The rows of A fall into 3 groups, which share some directions, and each row is roughly a mix of its group's hidden directions, except one row that fits no group.
A, 104 rows:
[[-1.43 -2.08  2.86 -1.24 -2.40  0.89 -0.63 -1.08 -5.20 -1.04  1.22]
 [ 3.33  0.85  2.09  2.96 -0.94  2.02  0.22 -3.70  1.22  2.81  0.88]
 [-0.06 -5.52 -0.53  1.13 -3.47 -0.95 -1.68  0.71 -2.25 -0.53  0.36]
 [-3.89 -0.24 -2.14 -1.12  0.85 -0.29 -1.69 -1.26 -3.84 -0.47 -3.56]
 [ 2.16 -0.96  3.32 -2.87  2.47  1.39 -3.25 -1.60  2.64 -0.28  0.87]
 [-4.55 -0.04 -2.33 -1.22  1.59 -3.53 -1.70 -0.49 -2.37 -1.08 -1.15]
 [ 1.69 -0.82 -0.57  0.68 -4.75 -0.07 -0.31 -1.13  0.49  2.60 -4.31]
 [-1.78  1.83 -0.01  2.68  1.33  0.95 -0.39  0.84 -3.13  1.24 -5.02]
 [-2.80  1.19  0.62 -0.02  3.81  0.48 -3.90 -0.29 -1.37 -1.79  3.01]
 [-1.80  2.59  3.03 -2.44  0.53 -1.03  4.09  0.69 -0.18 -3.19  0.23]
 [ 3.07  0.72 -2.56  3.33  0.64 -1.81  1.05 -3.30 -1.60  2.80 -0.39]
 [ 1.68 -1.75  0.58  2.74  1.51 -0.03  3.13 -2.54  2.99  3.46 -0.82]
 [ 5.34  2.27 -1.54  2.08  1.03 -0.16  0.62 -0.26  2.67 -1.24 -1.80]
 [-0.98 -1.78 -2.88  2.10 -4.65  0.41  1.60 -0.20  2.81 -2.11  0.51]
 [-3.36 -3.20 -1.82  0.37 -1.67 -3.99 -0.71 -0.78  2.39 -1.18 -1.38]
 [-1.39  0.02 -1.05  2.03  2.26 -0.58 -3.16  4.65 -2.90 -1.00 -0.47]
 [-1.31  0.56 -1.71 -2.66 -0.74 -2.49  0.38  3.40 -2.60 -2.20 -3.43]
 [-0.97 -0.09 -1.79 -2.27  1.66 -3.92  2.96 -2.45  2.08  2.71  0.15]
 [-2.34  3.03 -1.90 -0.43  2.50 -1.92  4.20  1.27  1.75 -1.10 -1.40]
 [-2.43 -2.22 -1.29  1.00 -3.49  4.18  1.60  2.64  0.09 -0.42  0.97]
 [ 1.87 -1.68 -2.21 -1.31 -2.14  0.45 -0.72  2.29  4.62 -2.76 -1.16]
 [-2.28  0.88 -1.12 -1.14  0.57  0.53 -0.48 -1.97 -4.38 -1.80  4.27]
 [ 2.87 -1.52  3.12 -2.66 -1.86  2.50  2.11  2.94 -1.00 -0.20  1.61]
 [ 3.03  1.67 -0.33  2.49  0.41 -1.04  0.23  3.72 -4.12  0.09 -1.85]
 [-0.60 -0.17 -5.18  1.71 -0.59 -0.43 -0.47 -0.12  2.99 -1.30 -3.51]
 [-0.07 -1.56 -1.37  2.65  0.43  0.06 -2.02  6.10 -0.16  0.97  0.08]
 [ 1.99  0.94 -3.04  2.19  2.41 -0.77 -0.76 -4.62  0.03  2.08  1.51]
 [-1.88  0.56 -5.27 -0.28 -1.44  3.88 -1.05  0.40 -1.11  0.67  1.43]
 [ 0.99  1.57  1.48 -0.52  5.09  1.68 -1.89  0.75  2.17  0.00  3.21]
 [ 4.08  3.11  1.30 -2.62  1.37 -2.60 -1.72 -1.67  0.20  2.12  0.24]
 [ 3.43  0.67  2.28  1.09 -1.23 -0.26  1.64 -3.61  0.11  4.12  0.97]
 [-3.01 -3.74  3.49 -1.45 -2.17 -2.48  0.23  1.92  1.06 -0.75 -0.45]
 [ 1.01  0.49 -2.83  4.55  2.43  0.16  1.25 -0.13  0.54  2.01 -3.47]
 [-0.68  2.78 -3.90 -0.22  4.01 -3.49  0.02 -1.08 -0.39 -0.51 -0.71]
 [ 0.78  2.64 -3.97  0.78  2.78 -1.92 -1.84 -3.82 -0.62 -0.18 -0.24]
 [-4.76 -0.98  1.91  0.09  0.71  0.72 -3.25  3.25  0.08 -2.08  0.33]
 [-1.48 -1.54  4.19  0.70 -2.91  2.99  1.63  2.22  0.27 -2.46  0.42]
 [ 2.27  2.01  3.67 -2.01  0.08  0.89  1.13 -3.80  2.33  0.30 -2.25]
 [-2.48 -1.76  2.62 -3.01 -2.16 -4.39 -0.97 -1.25  0.51  0.40  1.36]
 [ 3.83 -0.01  3.77 -2.58 -2.89  1.23 -0.84 -1.84  2.04  0.41  0.01]
 [-2.49  0.95 -3.11  3.02 -2.39  3.08  1.10  0.34 -2.58 -1.72  1.35]
 [-0.42 -1.68  4.85 -3.08 -2.18 -0.06 -0.05  3.55 -0.10 -0.44  0.50]
 [-1.14  1.84 -4.20  2.35  3.01  0.71 -0.66 -3.40 -1.55 -1.39  0.14]
 [ 0.20  0.40  4.88 -1.31  2.09 -2.41 -0.25 -1.48 -0.81 -3.73  1.03]
 [-1.81 -2.14 -3.02 -3.44  0.45  1.54 -1.39 -2.29 -1.34 -3.30  1.61]
 [-4.24  1.29 -2.02 -0.15  2.98 -4.31 -1.04 -0.38 -0.45  0.01 -1.10]
 [-1.88 -1.40 -0.86  1.35 -4.46  1.33 -0.30  0.86 -0.03 -2.86 -3.89]
 [ 2.17 -1.66 -0.44  1.03 -0.30  3.40  1.36 -2.15 -3.52 -2.44  2.94]
 [ 1.51  1.61  1.84 -3.38  3.25  1.69 -2.54 -1.85  3.16  0.39  0.86]
 [ 0.13 -0.09  1.10 -1.37  4.21  1.29 -2.58  1.62 -1.05 -0.01  4.58]
 [ 0.82  1.62 -1.21  4.22  1.80  2.32 -1.86  1.74 -0.42  2.97  2.67]
 [ 5.37 -2.15  2.35  1.30 -0.85 -1.64  1.14  0.66  1.44  2.43 -0.22]
 [ 0.88 -1.47  4.69  1.59  1.72  0.90  0.39 -0.82 -2.62 -2.24  3.15]
 [ 0.57  0.12 -3.07 -2.51  1.79  0.87 -1.85 -3.12  2.04 -3.44  2.15]
 [ 3.34  0.10 -0.43  2.56 -3.75  1.66 -1.43  1.21  1.25  3.68  0.74]
 [-0.18  0.88 -3.36 -2.52  0.11  0.69  1.71 -0.78 -1.77 -5.27 -0.65]
 [ 0.71 -1.85  2.95  0.40 -1.85  4.23 -2.83  0.07 -2.28 -1.13  2.30]
 [-1.48  0.13 -4.32 -0.82  3.77 -3.68  2.08 -0.23 -0.33 -0.10  0.24]
 [-2.49 -0.51  3.23  4.46 -2.49  1.23  0.09  2.28 -0.42 -1.38 -1.43]
 [-0.01  0.60  0.59 -3.43 -2.16 -0.36 -0.06  4.13 -1.37 -2.67  3.25]
 [ 3.40  1.39  1.16 -1.27  3.09 -3.57 -1.00 -3.19  1.89 -0.40 -0.49]
 [ 4.29  1.51  2.89 -3.85  0.07  1.14 -0.90  2.07  0.57  1.68  0.68]
 [-3.93  0.06 -0.29  2.86 -1.92  2.30  1.96 -0.32 -3.61 -0.58  1.94]
 [ 1.05  2.40  2.56 -3.85 -0.92  0.50 -1.00 -1.02 -2.51  1.56  3.70]
 [-0.45 -3.17  1.08 -1.94 -2.19 -3.18 -0.86  1.94  3.73 -1.38 -1.84]
 [ 2.29 -0.25  0.88  3.01 -1.49  1.40  1.85  4.26  1.27 -1.65 -2.94]
 [ 0.13  0.66 -3.93  1.92  1.78  1.19 -3.61 -2.43  3.27 -0.14  0.11]
 [-1.90  0.45  2.59 -2.32 -3.48  0.76 -1.92 -3.07  3.16  0.30 -1.45]
 [-0.79  4.11 -2.13  0.07  2.07  0.60  0.03  1.41  2.08  2.43 -3.87]
 [ 1.32  0.72 -3.31  3.17 -1.52 -1.00  2.63 -0.24  3.50  2.77  0.59]
 [ 3.30 -0.92  0.65 -3.78  2.05  2.50 -1.31  2.33  2.80  1.17 -0.75]
 [ 0.47  3.08 -2.46 -2.69  2.93 -3.06  1.20 -1.05  3.00  0.66 -0.91]
 [-2.32 -1.69  2.01  0.28  5.15 -1.87 -0.65 -0.53 -1.12  1.80 -2.50]
 [-2.05 -2.61  1.30 -1.58  0.43  0.29 -0.24  0.00  1.51 -5.92  1.01]
 [ 1.82  0.33 -0.55 -0.41 -2.03 -1.72  3.04  0.16  4.93  1.17 -2.82]
 [ 0.85 -2.36  3.38 -3.60 -1.10  0.14 -2.48  0.02  0.05 -1.37 -3.73]
 [-2.91  0.08 -0.79 -0.64  2.21  0.65 -5.02  3.04  1.42 -1.57  0.14]
 [-1.14  0.71 -2.13  0.35  1.04  0.51 -1.52 -4.07  0.38  2.55 -4.53]
 [ 0.02 -0.36 -2.04  0.32 -2.96  4.15  1.39  1.48 -0.08  4.25  1.14]
 [-1.05 -1.42 -0.17  5.27  0.70 -1.26  2.34  3.40 -1.55 -0.04 -1.15]
 [ 1.12  3.02  2.67 -1.31  1.91  2.14  0.05 -0.96 -3.96  1.93  2.47]
 [ 2.45 -0.78  2.64 -1.51 -0.09 -0.65  1.97  0.19  3.24 -1.91  4.41]
 [ 3.29  0.53  0.02 -2.45 -1.89 -1.08  0.06 -2.18  2.49  4.16  1.94]
 [ 0.82 -0.62  4.93 -1.32 -2.92 -1.85  0.39  3.45  0.22 -1.51 -0.63]
 [ 3.35  1.27  1.39  0.60 -1.19  3.56  1.13 -2.05  4.24 -0.08  1.07]
 [ 1.57  1.09  2.45 -2.02  3.53 -0.80 -0.62 -3.72 -0.02 -2.79  2.23]
 [ 0.87 -0.79  1.03 -0.83 -3.58 -1.58  3.77 -1.21 -0.21 -2.36  3.76]
 [ 1.20 -2.29  0.47 -0.52  1.04 -0.19 -0.76  0.72  1.58 -1.48  6.31]
 [ 3.42  1.97 -0.18 -1.24 -1.04 -0.50  0.90 -4.51  2.42  2.83 -0.52]
 [ 4.23  0.14 -2.67  1.82 -1.45 -0.04  3.98 -1.62  1.18  1.12 -1.51]
 [ 2.68 -2.34  4.22 -0.09 -0.68 -0.81  1.18  0.52  3.12 -0.58 -3.23]
 [ 0.05  1.31 -0.84 -2.90 -2.67 -0.22  1.41 -2.12 -1.17 -1.68  5.02]
 [ 2.26  2.23  2.37 -2.09 -0.58  2.78  0.43  2.42  4.14 -1.59 -0.04]
 [ 0.29 -2.54 -1.41  3.13 -3.01 -1.97  2.22 -0.24  1.03  1.53 -3.77]
 [ 4.89  3.72  1.62 -2.49 -0.10  0.35 -0.65 -1.15 -0.25  0.16  2.30]
 [-1.24 -1.62  2.40 -3.94  1.28 -0.56 -0.78  0.41 -1.76 -4.27  2.07]
 [ 0.02  2.45  0.64 -3.22  0.13  1.91  1.53 -2.79  3.36 -3.34  0.92]
 [-0.49  3.62  1.75 -4.24  1.12  2.13 -2.42 -0.59 -1.34 -0.38 -2.34]
 [-5.66 -3.37 -0.26 -0.04  0.50  0.68  0.49 -1.86 -0.77 -1.49  1.76]
 [-0.15 -0.87 -1.11 -1.71 -1.28 -2.34  3.84 -2.06 -4.60 -1.05 -0.70]
 [-0.95  4.18 -1.14  0.37  3.35  1.72 -0.05 -4.14 -0.21  1.54  0.55]
 [-0.44 -0.41 -0.06 -5.05  1.99  0.01  1.78  0.98 -2.36 -2.80  2.57]
 [ 3.25 -0.89  2.17 -2.92 -0.45 -0.94  2.21  2.99  0.67  3.68  0.56]
 [-1.06  0.71  1.48 -0.86  4.15  1.65 -3.65  3.41 -1.22 -0.49 -1.62]]

Here is one row of each group, with its name. Which group are the others in?
[ 1.44 -1.12 -2.95  4.61  2.78 -1.34 -0.25  0.90 -1.09  2.90  0.77] -> B
[-1.29 -4.55 -1.83  0.93 -1.20 -2.64 -0.11  1.27  0.60 -0.21 -4.10] -> Y
[ 3.90  3.86 -2.21 -1.22  0.33 -0.73 -1.39 -2.90  0.08  1.91  1.62] -> K

[-1.42  2.99 -2.73  3.68 -1.78  0.50  1.86  0.85 -3.33  1.80  0.02] -> Y
[-4.34 -2.50 -0.51 -1.75  3.10 -0.70 -2.18  0.84 -1.27  2.28 -1.74] -> K
[-1.12 -0.29 -1.00 -2.14 -0.04  1.40 -1.28  3.90 -2.48 -4.61 -0.81] -> B
[-0.20  0.62 -3.52  2.72  0.49 -0.18  3.16  0.93  3.81 -2.04 -1.96] -> B
[-1.28 -3.78 -0.80 -2.05 -0.27  0.91  2.31 -3.01  2.97  0.89  2.85] -> B
[ 2.74  0.79  5.38  0.05  1.64 -3.09  0.47  0.76  0.27 -1.05 -1.60] -> K
[-3.89  1.27 -0.78  1.22 -1.33 -1.95 -0.11 -3.20 -3.64 -0.37  2.40] -> K
[ 0.98 -0.49  1.49  5.30 -2.71  3.43 -1.20 -0.93 -0.49 -0.72 -0.35] -> B
[ 2.21  2.84 -4.72  1.86  1.06 -0.48 -0.44 -3.33  0.35  1.53  0.01] -> K
[-0.84 -0.72 -0.57 -1.55 -3.48  4.66  0.82  1.34 -0.02 -1.39  3.41] -> K
[ 1.16 -1.30 -2.20 -0.34  3.93  0.17 -0.12 -4.07  3.51 -1.16  0.38] -> K
